The rows below come in pairs that one turn or mirror swaps. Which row does each named row swap with?
The rows were stretched afterwards, more along some directions than others.
ded: -0.2	-26.8	-1.7	-11.0	-4.8	25.0	-1.0	3.6	-12.7	2.7	-26.3	6.2	-12.4	-48.7	-6.0	-14.4	16.4	11.2	-9.8	18.3
bobe: 3.5	-20.5	-11.3	-29.0	-11.1	-6.0	-26.2	17.0	-1.3	44.5	-1.6	21.4	-6.2	-19.1	7.1	14.4	-1.5	-15.3	13.1	-8.2
lopam: -14.7	-3.5	7.7	-2.7	-38.5	-4.2	-1.9	4.9	-8.4	6.2	-13.2	2.5	-4.9	-4.0	3.8	-3.7	-34.0	18.9	29.3	13.3
kene: 21.0	18.2	12.5	-22.6	4.6	42.5	-10.8	11.7	8.4	-8.5	-16.9	-2.3	-23.1	-11.2	34.8	-8.9	-10.2	-1.3	-1.9	3.8
vison: -8.0	-10.9	-10.1	-33.5	-17.7	8.0	-27.9	12.9	0.2	38.5	-6.2	17.2	2.5	-15.4	-3.3	19.9	-0.6	-19.2	16.8	-8.5
nozim: 7.7	0.7	-23.9	-15.6	-6.7	8.9	-5.5	12.4	-9.3	31.8	0.0	-10.7	13.5	-5.3	-19.1	37.2	3.2	-2.3	18.7	17.8
vozat: -14.9	-13.4	-8.2	-30.2	3.6	13.6	6.9	1.3	-25.7	30.5	-29.6	9.9	-23.6	-50.3	-0.7	-8.1	-16.4	18.8	13.4	23.3
Fopul: 8.2	-28.9	-26.2	-17.0	15.1	-12.3	-6.4	-8.2	-18.5	17.2	-31.2	-8.0	-16.6	-44.6	31.7	-10.8	-15.9	28.8	2.1	21.6
zegur: 17.5	16.8	20.0	-19.3	-3.5	24.9	-12.8	13.6	7.5	-12.7	-19.6	1.8	-24.9	-11.7	36.0	-11.4	-17.4	-4.5	-2.2	2.4
regiz: -24.1	10.2	-3.7	-13.8	2.7	16.5	-12.4	6.4	-11.6	24.2	-26.8	34.9	-6.5	-7.2	-15.1	4.3	-29.2	-14.7	24.0	4.2
rud: -28.3	-11.7	11.7	-12.9	-38.1	-2.3	-4.8	9.9	-5.6	12.7	-7.1	17.7	-6.5	-3.5	-12.4	0.8	-30.6	25.7	26.4	15.4
Pof: -7.9	-5.2	-8.5	-20.4	-30.5	0.6	-29.4	14.2	-4.7	32.6	-4.2	16.9	9.2	-8.9	-9.3	20.6	0.7	-19.1	16.4	-11.1
vuva: 0.0	-20.7	-10.2	-29.5	-10.9	-5.9	-29.6	14.1	-7.6	37.6	-2.3	17.5	-0.7	-23.4	6.4	17.1	-8.4	-16.4	22.4	-6.7
savut: 8.3	-18.5	-8.9	-10.1	-6.0	31.5	-2.2	0.5	-6.5	-1.4	-29.4	0.3	-15.5	-35.9	-4.2	-11.1	25.5	13.8	-12.3	17.9
tigif: 3.0	-11.9	13.9	-8.0	18.8	1.1	3.0	10.5	-2.6	-3.1	-15.3	-8.3	-7.9	-53.0	25.9	-22.5	-14.1	5.2	-20.5	10.6
Sirek: -10.3	-1.5	4.3	10.1	-37.9	4.4	-11.5	9.5	8.3	-13.6	-2.1	-7.9	16.4	10.5	-25.7	14.8	15.5	0.2	3.9	1.4
nasig: 0.1	-25.3	-17.3	-14.6	21.3	-8.6	-11.0	-5.0	-10.1	-1.0	-26.3	0.2	-17.8	-30.6	26.4	-14.2	-20.5	35.0	-0.9	20.2
kug: 6.6	-16.2	-49.4	-5.8	15.1	-18.3	10.8	-14.1	24.7	16.6	-15.9	4.7	-11.0	-15.5	41.9	0.3	-30.9	6.2	-0.9	-0.1
tudip: -3.8	-5.7	9.2	15.5	-27.1	-2.7	-6.6	14.3	8.4	-20.1	5.0	-13.6	14.1	8.9	-16.5	16.8	3.9	3.8	0.2	2.4
gavuz: -9.1	-30.3	-36.4	-16.4	-23.7	-2.7	-4.0	-13.2	10.9	24.3	-19.6	31.1	-24.1	-8.6	5.0	4.1	-17.4	13.7	7.1	10.2
roso: -24.3	-29.8	-9.2	-21.8	-25.5	14.8	-10.0	-8.8	3.4	26.4	-11.8	33.3	-25.0	-14.4	-14.5	4.2	-6.7	12.1	0.1	18.2
lavi: -21.1	8.4	-7.0	-20.8	7.3	16.2	-9.0	7.6	-16.6	24.9	-31.6	29.8	0.8	-14.1	-15.6	4.7	-24.4	-13.2	28.4	9.0
Sileg: -10.8	-4.7	-9.6	-22.6	-37.3	5.8	-25.9	13.8	-5.1	26.1	-10.0	8.7	10.9	-3.9	-21.4	25.2	9.9	-14.1	12.7	-6.6
paza: -6.6	1.2	-9.1	-19.1	-34.8	12.8	35.7	4.8	24.5	44.3	4.1	18.5	-18.9	-11.9	13.9	3.5	-28.7	12.9	7.3	10.8
dur: 20.6	15.9	21.5	-23.1	1.4	28.5	-11.2	12.3	1.2	-13.2	-16.2	-4.9	-23.4	-21.7	38.6	-10.1	-17.8	-0.5	0.1	7.7
nis: -17.6	13.4	10.6	5.3	-1.2	12.6	-27.2	-0.7	-2.2	-16.1	-9.0	19.4	-2.5	20.5	0.1	0.0	-33.8	-8.8	11.0	-1.3
dako: 14.5	28.8	3.5	-9.0	44.0	12.0	2.2	12.5	-0.3	17.7	5.5	-11.7	-4.9	-4.6	19.7	5.9	-7.6	8.3	-21.4	12.6
ripi: 2.1	0.9	4.5	3.3	2.2	12.8	-5.3	-7.5	19.9	-16.3	8.5	-3.8	-18.4	12.6	19.5	-6.1	-8.0	22.1	-22.3	15.5
geka: 3.3	6.3	-3.0	-9.2	-21.7	8.9	12.5	-5.1	23.3	4.9	4.9	1.5	-19.7	4.8	19.8	-3.8	-11.1	25.9	-17.4	16.8
karug: -4.6	9.9	-2.4	-13.6	-32.1	17.2	30.9	3.6	26.7	27.1	3.5	14.6	-18.7	-8.4	17.0	-6.5	-20.7	17.7	2.4	12.7
fofav: 10.5	30.8	1.4	-1.7	24.5	0.7	6.6	11.4	-1.8	8.4	2.0	-20.8	5.0	-2.4	17.5	4.1	-17.0	13.5	-0.4	11.2
por: -17.5	-3.4	-20.5	-20.3	6.0	6.5	-6.2	1.1	-21.0	31.7	-38.2	23.7	-6.4	-33.0	-7.6	-0.9	-26.2	-2.0	30.0	9.8
let: -1.0	1.4	-2.9	-6.9	-25.6	7.8	11.6	-1.8	32.2	4.7	1.1	6.6	-16.6	2.6	16.9	0.4	-12.3	23.9	-10.8	17.6
bufe: 31.7	15.1	5.2	-17.8	3.8	39.8	-8.7	10.6	0.4	-10.3	-26.5	-3.5	-30.3	-17.7	35.4	-6.4	-6.4	5.3	-10.2	7.5
Tetu: 2.3	-18.1	-15.4	-8.8	-17.2	-26.7	-28.0	4.1	-2.8	6.1	-5.7	-15.6	20.1	-23.3	-14.8	15.2	5.9	-21.4	25.4	8.5
vame: 13.3	33.0	5.8	-12.0	39.3	12.5	5.1	15.3	-3.5	13.1	2.0	-15.1	5.4	-3.6	15.0	6.7	-7.2	6.7	-11.4	15.3
Sus: 26.6	14.2	2.4	-14.9	1.3	45.3	-9.2	8.4	-2.6	-15.7	-28.7	-5.9	-24.1	-13.6	25.7	-13.9	3.9	7.1	-9.4	8.0
Duva: 2.2	29.6	1.8	-13.8	8.6	42.2	-1.1	-3.4	-13.8	-14.7	-30.4	-14.2	4.1	-30.5	8.3	-19.0	-3.0	-2.0	5.0	26.6
gide: -3.0	-28.9	3.6	4.8	-19.0	-15.5	-1.8	27.1	4.6	21.7	8.9	12.7	-1.3	-8.6	-7.3	16.2	-27.1	-3.3	17.4	-4.6
zopar: 2.7	-17.0	-50.6	0.2	14.3	-15.3	9.4	-2.9	32.1	19.3	-9.7	13.4	-5.8	-12.5	38.9	-2.8	-29.5	7.4	10.7	-3.1
dem: -11.7	-0.1	-11.2	-23.7	-33.9	13.0	35.0	13.7	30.6	43.6	-1.9	19.1	-17.0	-20.8	10.1	9.9	-25.7	15.9	8.6	13.7
Luz: 1.3	-25.2	-54.3	-9.4	3.2	-21.0	4.0	-11.4	23.3	24.5	-17.6	14.6	-12.6	-13.9	25.7	10.3	-22.5	8.4	5.7	0.9
Tov: -9.0	-33.3	-35.3	-12.8	-18.8	-2.3	-3.0	-9.0	19.0	30.7	-13.8	33.4	-18.4	-14.6	7.5	0.1	-10.9	14.7	7.4	11.2
bas: 28.4	3.5	15.7	-18.1	-5.0	26.6	3.0	9.8	-5.7	3.0	-5.8	-20.6	-13.8	-45.9	10.9	-21.7	13.0	3.5	2.6	30.7
gof: -4.2	10.1	-6.2	11.0	13.3	-17.3	-6.1	4.1	-3.6	-13.2	1.1	-19.1	5.2	8.2	14.8	0.9	-28.3	11.8	15.7	2.4
zuzog: 6.9	-2.7	6.2	-31.8	20.9	27.3	-4.6	5.5	-13.4	34.8	-3.1	7.8	-25.8	-28.0	6.7	9.7	-0.6	17.0	-27.1	24.0

vuva is swapped with -> dur
Duva is swapped with -> nozim
Sirek is swapped with -> savut
regiz is swapped with -> dako
Luz is swapped with -> karug
kug is swapped with -> paza
kene is swapped with -> vison
rud is swapped with -> nasig

The rows below come in pairs that one turn or mirror swaps. Which row does each named row swap with?
The rows were stretched afterwards, more along some directions than others.
zuzu: -3.5	10.3	9.9	-1.2	11.3	6.4	18.0	19.0	-6.6	-10.4	5.1	-13.6	5.6	-1.3	14.7	7.4	-15.6	-13.8	-3.1
tez: -6.8	20.9	5.9	7.2	3.7	-15.3	11.6	-5.4	16.9	-19.3	22.6	8.9	-6.2	4.0	9.2	15.0	7.6	11.0	-10.4
Doni: -5.6	3.9	-10.1	16.1	-17.3	-10.0	-0.4	-10.5	16.9	9.2	-16.2	-1.6	-15.0	-13.5	-5.9	-7.2	28.2	8.1	-25.6
datul: -1.7	9.2	1.3	5.2	7.3	-19.2	-1.1	-2.0	1.8	-24.6	25.0	25.6	-1.3	-4.3	9.5	11.9	22.3	17.1	-18.4
parek: -5.7	7.8	-0.7	-15.2	-13.8	-6.3	-0.6	12.5	13.2	14.1	-14.2	-14.9	-20.4	2.8	-0.3	-12.6	8.8	11.4	-12.9
domup: -10.8	8.6	-11.3	13.2	-8.5	1.8	-1.2	-11.2	9.4	10.2	-5.8	1.7	-15.3	-14.1	-4.9	-16.0	22.4	2.7	-17.9
bisu: -1.2	-5.1	-0.1	2.7	6.4	-16.8	-16.5	23.7	6.3	-12.5	3.9	8.6	-5.9	-3.0	3.2	-5.4	-5.6	-6.7	-18.5
sofed: 2.7	-14.3	1.8	-2.0	-12.6	-19.9	-4.7	-6.3	-1.4	17.2	-19.2	8.8	6.9	12.1	3.4	7.4	25.9	8.1	-7.2
vigi: 5.2	-6.8	3.1	1.5	-14.3	-6.8	4.1	-6.6	6.7	12.0	-27.5	-16.2	1.9	15.8	3.6	6.0	24.8	-1.9	-9.5
Gadog: -5.6	3.6	-3.8	7.3	12.1	-12.0	-18.0	26.6	2.5	-17.7	1.6	8.2	-6.8	-5.5	-4.7	-11.8	-6.7	-5.4	-27.6
Mida: -4.1	15.2	-1.2	12.8	-8.3	-19.8	5.8	-16.9	16.5	-3.6	17.8	26.2	-20.7	3.1	10.3	6.3	29.2	24.6	-7.9
gisi: 2.9	10.6	11.8	3.9	-10.6	6.1	6.4	2.3	16.0	-1.1	16.3	3.3	-21.3	5.4	17.8	-4.0	-7.7	8.2	9.5
Nud: 3.2	5.4	-8.5	3.8	11.6	-9.9	-21.6	27.7	4.1	-19.0	8.6	9.5	-6.3	-2.6	0.5	-11.2	-6.9	-3.5	-19.8
dozi: 0.9	17.7	-2.3	10.4	0.7	-9.5	8.4	-10.3	14.8	-23.1	27.0	12.5	-0.2	0.3	18.4	18.0	22.4	26.2	-9.9
Mav: 3.0	-11.3	-5.4	1.9	-11.3	-17.9	-12.2	-1.9	5.5	14.2	-17.2	4.4	4.1	14.1	-2.1	2.5	25.8	-5.4	-13.3
rola: -0.2	9.2	7.5	-0.7	11.5	-6.4	10.1	18.4	-9.1	-7.8	-2.8	-2.2	6.8	9.4	9.3	3.0	-18.6	-14.7	0.9
Keme: -11.0	6.7	-6.9	13.5	-15.4	-12.5	0.2	-14.6	13.7	13.4	-18.3	2.1	-20.5	-8.1	-6.6	-12.3	24.5	3.2	-18.6
meza: -2.6	17.6	6.3	-0.1	10.6	-8.7	7.1	21.9	-1.2	-17.1	-0.7	-9.7	9.8	3.3	4.0	7.6	-21.8	-28.6	-11.5
Rame: 1.6	2.9	-8.8	10.7	10.1	-10.6	-20.7	26.9	4.8	-19.5	2.7	8.8	-5.7	-6.8	-9.2	-8.0	-4.4	-5.7	-24.5
vume: -6.1	4.7	-0.2	-20.3	-16.2	-2.7	5.7	20.9	3.6	15.0	-20.3	-16.4	-21.6	-3.2	-4.2	-19.5	2.5	-2.5	-8.6
fod: 5.7	-3.0	4.7	4.6	-15.1	6.7	4.4	-11.3	22.1	3.7	9.0	-8.1	-8.9	8.8	17.0	-0.2	15.1	17.1	4.2
nobez: 3.2	-2.5	-6.1	1.9	-10.9	-6.6	-5.8	-5.5	7.1	22.8	-17.5	1.6	-6.1	20.4	2.0	2.7	21.7	5.7	-4.6
nal: -6.0	6.9	-2.3	18.8	6.0	-17.2	-0.1	-14.4	8.8	-19.2	15.9	21.2	-5.0	-1.4	5.3	8.0	31.2	21.1	-16.5
dozeg: 0.1	3.4	9.8	-3.5	6.9	-1.6	9.5	19.7	-11.9	-12.9	-0.6	-10.0	16.9	-5.2	1.7	8.5	-18.4	-23.1	1.2
ligu: 0.0	3.0	12.6	-0.4	-7.8	11.7	5.5	0.8	12.9	-5.5	13.9	-9.5	-4.8	-1.7	21.5	1.2	-1.2	11.2	-2.3
Beran: 1.3	-16.3	1.2	-8.4	-15.5	-19.2	2.3	-3.5	-4.9	10.4	-14.9	1.3	16.8	-0.6	2.2	11.8	25.1	0.8	-10.8
vaneg: 4.3	-0.4	13.2	4.9	-9.5	0.2	2.1	-7.0	14.6	3.2	11.6	3.4	-14.0	7.3	25.8	-0.6	-0.8	20.3	10.4
Nor: -5.4	18.6	-6.0	10.3	2.1	-7.3	9.1	-2.0	7.8	0.3	-17.7	-9.6	-29.3	-1.7	-12.3	-15.5	22.5	3.3	-8.2
per: -8.4	13.4	7.6	13.1	0.8	-20.8	3.8	-17.5	13.3	-3.2	17.6	23.7	-16.7	4.0	13.6	10.8	16.8	24.3	-2.1
Zuzor: -0.9	15.9	7.1	1.2	15.9	-8.9	1.4	19.7	-3.2	-15.5	-0.1	-5.5	6.2	11.3	-1.6	15.2	-5.9	-17.8	-12.0
Tum: 0.6	0.8	12.1	4.8	-13.0	11.7	8.8	-9.9	8.2	0.2	4.6	-4.5	-11.7	-3.4	12.4	-4.5	9.0	6.4	3.4
nat: -7.2	3.8	-13.5	21.8	-8.2	-2.6	-3.8	-11.3	11.4	6.8	-10.4	-1.6	-15.5	-15.5	-3.0	-15.5	34.5	11.9	-25.9
nogim: -1.6	7.9	8.6	-3.9	7.3	-15.6	-2.4	15.8	-9.7	-7.8	-9.8	4.7	12.1	17.4	2.5	6.0	-22.5	-18.2	4.3
rav: -9.9	4.6	-6.1	17.7	-9.6	-14.2	4.1	-12.9	14.8	5.0	-7.0	1.1	-14.6	-14.8	2.0	-4.5	27.6	5.1	-21.0
sino: -2.9	22.8	-5.1	7.6	-2.0	0.5	14.1	3.5	5.5	1.1	-8.8	-12.2	-26.0	-10.5	-6.0	-13.8	14.9	2.0	2.1
Kubuk: -0.5	18.1	7.2	3.4	6.4	0.5	12.6	15.0	0.5	-5.6	-9.6	-11.2	-1.6	13.7	4.7	3.8	-24.6	-19.0	1.9
Kepum: -4.0	-2.6	1.0	-2.2	-12.1	-7.9	4.6	-4.8	3.8	19.6	-11.3	0.2	4.9	7.1	12.5	5.8	19.6	4.0	-6.8
bupe: -5.0	18.7	-12.1	17.9	1.9	0.3	5.0	-3.3	10.3	-0.2	-11.6	-11.3	-26.3	-3.0	-11.5	-20.4	20.6	8.5	-4.6
Vuk: -7.8	17.4	-15.6	9.6	-0.4	-0.6	7.8	3.7	1.5	1.6	-12.1	-7.7	-25.5	-12.5	-14.0	-21.1	26.7	2.0	-8.9
Lefuz: 3.2	0.9	11.0	1.1	-17.3	2.2	7.9	-9.1	22.0	0.4	2.1	-8.8	-6.6	9.7	13.6	2.0	-1.8	10.0	3.0
Met: -0.9	1.9	14.4	1.4	-14.8	5.3	4.7	-6.7	16.8	2.9	4.3	-2.0	-10.1	12.3	11.1	4.3	-1.1	8.3	10.0
zon: -4.1	3.2	4.4	-12.2	-21.0	-7.5	5.9	10.9	12.8	23.5	-21.9	-11.3	-19.7	-0.7	-4.5	-10.5	6.6	9.5	-3.0
kig: 0.9	2.3	0.3	-6.2	-11.9	-7.0	-1.1	-4.5	-0.1	17.1	-10.7	-1.8	7.9	10.7	12.0	6.1	11.1	2.6	0.8
Gavad: -0.2	13.5	11.4	0.9	9.5	-0.7	11.7	16.9	-8.0	-10.9	-0.6	-8.0	10.3	0.0	8.0	8.8	-19.5	-17.0	1.0
feku: -2.5	8.4	6.4	3.7	12.8	-7.8	5.9	19.9	-6.2	-13.0	-1.7	1.0	9.9	7.9	8.4	3.9	-17.8	-17.6	-1.6
Lof: -0.6	6.5	1.6	-14.8	-12.3	-2.6	1.3	10.3	11.3	16.8	-17.9	-16.5	-26.2	3.4	0.4	-14.2	13.6	7.9	-8.3
fep: 0.8	1.3	-8.5	1.8	9.9	-9.4	-15.5	23.4	0.3	-20.2	4.3	10.7	-0.8	-3.7	0.4	-14.1	-7.7	-4.3	-20.3
vub: -2.5	-4.8	3.0	-2.3	-12.5	-4.9	5.5	-7.9	-0.4	27.9	-17.4	-1.7	-1.6	11.1	6.6	0.7	17.3	1.6	1.1
Sev: 0.4	16.5	-12.4	13.8	-1.2	-7.1	10.0	3.0	9.3	-2.1	-7.1	-4.4	-15.7	-12.1	-5.2	-9.8	23.5	16.5	-8.4
Mopa: -2.3	-0.8	3.6	-20.0	-20.2	-19.9	1.1	10.2	8.0	18.2	-23.0	-4.2	-20.8	4.5	-2.6	-7.8	15.6	8.2	-7.1
Buf: -4.2	-14.2	1.1	3.7	-10.0	-9.1	5.2	-8.8	-0.5	18.2	-19.4	0.4	-1.8	9.7	2.8	1.7	29.4	3.2	-5.9
zupo: -0.2	18.1	-5.8	14.3	6.3	-7.2	-1.4	-10.2	17.4	-18.5	29.0	14.0	-5.4	1.4	7.3	11.5	20.5	21.7	-11.2

Gavad is swapped with -> sofed
Doni is swapped with -> Rame
nal is swapped with -> ligu
Keme is swapped with -> Nud

